Which row each row swaps with, under one turn or mirror
K417: [ 0.12 -1.69  1.23 -2.24  1.24 -4.54  0.10 -1.09 -1.92  0.21 -1.48 -0.62
  4.43 -0.31 -0.24  0.02  0.20]
K180: [ 1.75 -4.46 -2.75 -0.80  2.32 -2.74 -0.76  3.54 -1.04  0.46 -1.16  0.62
 -0.83 -1.57 -0.93  3.19  2.11]
K789: [ 2.82 -1.73  3.43  1.30  2.75 -5.09 -0.07  3.03 -1.34 -0.25  2.25 -1.13
  1.19 -1.61 -3.58  1.39  1.95]
K563: [-1.23 -1.70  0.77 -1.85  0.58 -5.16  0.25 -0.23 -1.02  0.88 -1.66  0.09
  4.05  0.13  0.08  0.36  0.49]
K135: [ 0.90 -3.72 -0.89  0.04  2.74 -2.88 -1.82  5.37 -0.10  0.23 -0.87  0.85
  0.57 -1.12 -1.30  3.24  3.31]
K169: [ 1.46 -3.30 -1.42  0.90  2.26 -4.04  0.56  4.03 -1.10  0.03 -2.47  1.80
  0.08 -1.89 -0.63  0.80  4.18]
K582: [ 1.65 -4.22 -0.72 -1.76  1.83 -3.97 -0.51  3.92 -1.62 -2.48 -1.31  0.08
  1.26 -2.87 -2.73  1.53  3.63]
K664: [ 0.72  0.17  0.07 -2.24 -1.15 -3.35 -1.61  2.69 -2.76  2.49  0.25  1.03
  0.43  1.59 -0.33  0.56  0.05]
K348: [-0.35 -2.07  2.12 -2.02  0.40 -5.08  0.07 -1.38 -1.52 -0.02 -1.00 -0.50
  3.40  0.31 -1.37  0.60  0.31]
K498: [ 3.11 -3.82  2.74 -0.90  2.65 -1.50  1.14  2.59 -1.59  0.51  2.88 -1.20
  1.48 -0.18 -3.29  0.39  2.11]
K256: [-0.15 -1.53  1.07 -2.77  0.05 -5.13 -0.92 -0.64 -1.68  0.44 -1.59 -0.80
  3.92 -0.08 -1.00 -0.16  0.30]
K890: [ 1.78 -1.01 -0.55 -1.53 -1.65 -3.37 -1.20  2.40 -2.95  3.73 -0.17  0.62
  0.56  1.67  0.36 -0.17  1.11]
K118: [-0.46 -0.93  0.94 -1.82  0.47 -4.73  0.60 -0.90 -2.33  0.57 -0.84 -0.94
  4.33 -0.62 -0.37  0.37  0.24]
K638: [ 1.76 -2.96  2.44  0.01  3.66 -3.40  1.23  2.53  1.66  0.02  2.98 -0.39
  0.87 -0.57 -1.75  1.07  1.74]
K17: [-0.09 -1.82  1.00 -1.63  0.26 -5.12  0.03 -0.92 -1.24  0.69 -1.73 -0.77
  4.38 -0.35 -0.38  0.50 -0.11]
K808: [ 2.06 -1.80 -1.49  0.33  2.46 -3.39  0.75  4.84 -1.77  0.78 -1.76  1.43
  1.54 -1.93 -1.06  2.04  4.86]
K147: [-0.60 -1.44  1.57 -1.29  0.70 -5.21 -0.75 -0.54 -1.98  0.83 -1.25 -0.03
  4.38 -0.49  0.16  0.10  0.29]
K568: [ 1.83 -0.20 -0.55 -1.76 -0.81 -3.20 -2.47  2.53 -2.40  2.28  0.39  0.47
  0.04  2.31  0.04  0.21  0.72]
K141: [-0.35 -1.53  0.88 -2.12  0.65 -4.36  0.10 -0.94 -3.00  0.97 -1.83 -1.01
  3.50 -0.53 -0.68 -0.01  0.39]
K48: [ 1.07 -0.38  0.18 -1.80 -1.68 -3.83 -1.83  2.86 -2.93  2.86  0.58  0.28
  0.60  1.31 -0.62  0.11 -0.27]
K472: [ 3.25 -2.24  3.12  0.64  3.21 -4.36  0.56  2.00 -1.44  1.36  2.18 -0.08
  0.04 -1.83 -4.22  0.54  0.84]
K499: [-0.62 -1.85  1.32 -2.48 -0.12 -4.93 -0.16 -0.59 -1.91 -0.55 -2.38  0.30
  3.32 -0.86 -0.25  0.99  0.44]
K467: [ 2.78 -3.05  3.08  0.00  3.49 -4.66  1.31  3.12 -0.12  0.82  3.24 -1.01
  1.96 -1.55 -2.91  1.08  2.23]
K302: [ 1.52 -0.22 -0.36 -1.71 -1.52 -3.39 -1.55  2.79 -2.06  3.09  0.03  0.47
  0.35  1.92 -0.29  0.89 -0.09]
K163: [ 1.72 -3.72 -1.89  0.01  1.52 -3.72  0.13  5.42 -2.00 -0.05 -1.00  0.51
  0.79 -2.03 -1.56  1.71  4.50]
K69: [ 1.52 -3.35 -1.41  0.47  0.70 -1.53 -0.18  1.64 -1.47  1.31 -2.43  1.18
  0.39 -2.05 -3.18  2.94  2.63]
K187: [ 1.22 -4.03 -0.52  0.08  2.24 -4.34  0.09  4.39 -0.41 -1.86 -2.43  1.03
  1.57 -1.88 -1.34  2.39  3.70]
K824: [ 2.68 -3.56  3.24 -0.11  3.33 -3.23  0.48  4.25 -1.80  1.27  1.57 -1.55
  2.56 -3.34 -1.79  1.38  0.60]
K257: [ 2.32 -4.14 -2.25 -0.48  1.05 -2.90 -0.62  5.03 -0.24 -0.47 -1.39 -0.16
  1.52 -0.34 -2.23  3.01  3.17]
K490: [ 1.36 -0.43  0.47 -1.70 -0.92 -3.97 -2.10  1.92 -1.85  2.99  0.02  0.84
  0.23  2.39  0.19  0.02  0.76]
K332: [ 3.07 -4.15 -2.34 -0.91  2.04 -1.50 -0.43  4.48 -2.07 -0.35 -1.60 -0.30
  2.50 -1.52 -0.38  0.43  3.76]
K888: [ 3.30 -2.53  1.06  0.50  3.61 -3.05  0.26  3.55  0.22  2.29  3.87 -1.12
  1.30 -0.87 -1.15 -0.38  2.56]
K183: [ 1.69  0.22  0.04 -1.02 -0.77 -3.39 -1.76  1.75 -2.41  3.86  1.06  0.25
  0.47  1.50  0.15  0.37  0.17]
K133: [ 1.69  0.27  0.11 -1.90 -1.56 -4.15 -2.13  2.60 -2.20  2.08  0.03  0.96
  0.83  2.13  0.15  0.55  0.90]
K956: [ 3.85 -4.70  2.86 -0.42  3.40 -4.28  0.62  1.77 -0.52  0.93  1.83 -1.17
  1.24 -2.34 -0.58  1.12 -0.12]
K393: [ 2.65 -4.22 -2.70 -0.80  1.18 -2.99 -0.63  4.83 -0.87  0.65 -2.43  0.20
  0.84 -0.51 -1.87  2.62  3.36]
K150: [ 4.35 -3.83  2.31  0.30  2.41 -3.55  1.41  3.85 -0.34  0.92  2.19 -2.28
  3.27 -1.58 -2.27  1.17  0.82]
K59: [ 1.06  0.02 -0.29 -2.02 -1.18 -3.14 -1.49  2.51 -2.08  3.18  0.27 -0.21
  0.93  2.12  0.14 -0.53  0.59]
K784: [ 2.88 -4.34 -1.94 -0.62  1.39 -3.59 -1.30  4.49 -2.86  0.38 -0.89  0.86
  1.07 -3.71 -1.77  1.12  3.16]
K569: [ 3.79 -3.93  3.11  0.30  2.65 -3.73  1.36  2.57 -0.16  0.71  1.61 -2.79
  2.25 -0.80 -2.34  0.93  0.39]
K952: [ 3.86 -2.34  1.93  1.17  3.06 -3.13  0.70  3.92 -1.68  2.53  3.07 -0.80
  1.18 -1.60 -2.95  0.93  0.92]
K156: [ 3.74 -3.26  4.32  1.81  1.29 -3.18  0.77  1.76  0.42  1.41  0.19  0.10
  0.60 -1.31 -0.82  0.48  0.96]
K632: [ 3.40 -3.54  2.56 -0.32  3.43 -2.90 -0.96  2.63  0.41 -0.68  2.66 -1.64
  2.02  0.40 -3.02  0.85  1.19]
K123: [ 2.27 -5.76 -1.26  0.16  1.52 -2.82 -1.53  3.74 -1.34 -0.56 -1.19  0.55
  2.05 -0.50 -0.96  0.76  4.86]

K156 pairs with K69
K393 pairs with K569
K952 pairs with K187
K890 pairs with K348
K568 pairs with K417
K467 pairs with K163
K499 pairs with K183

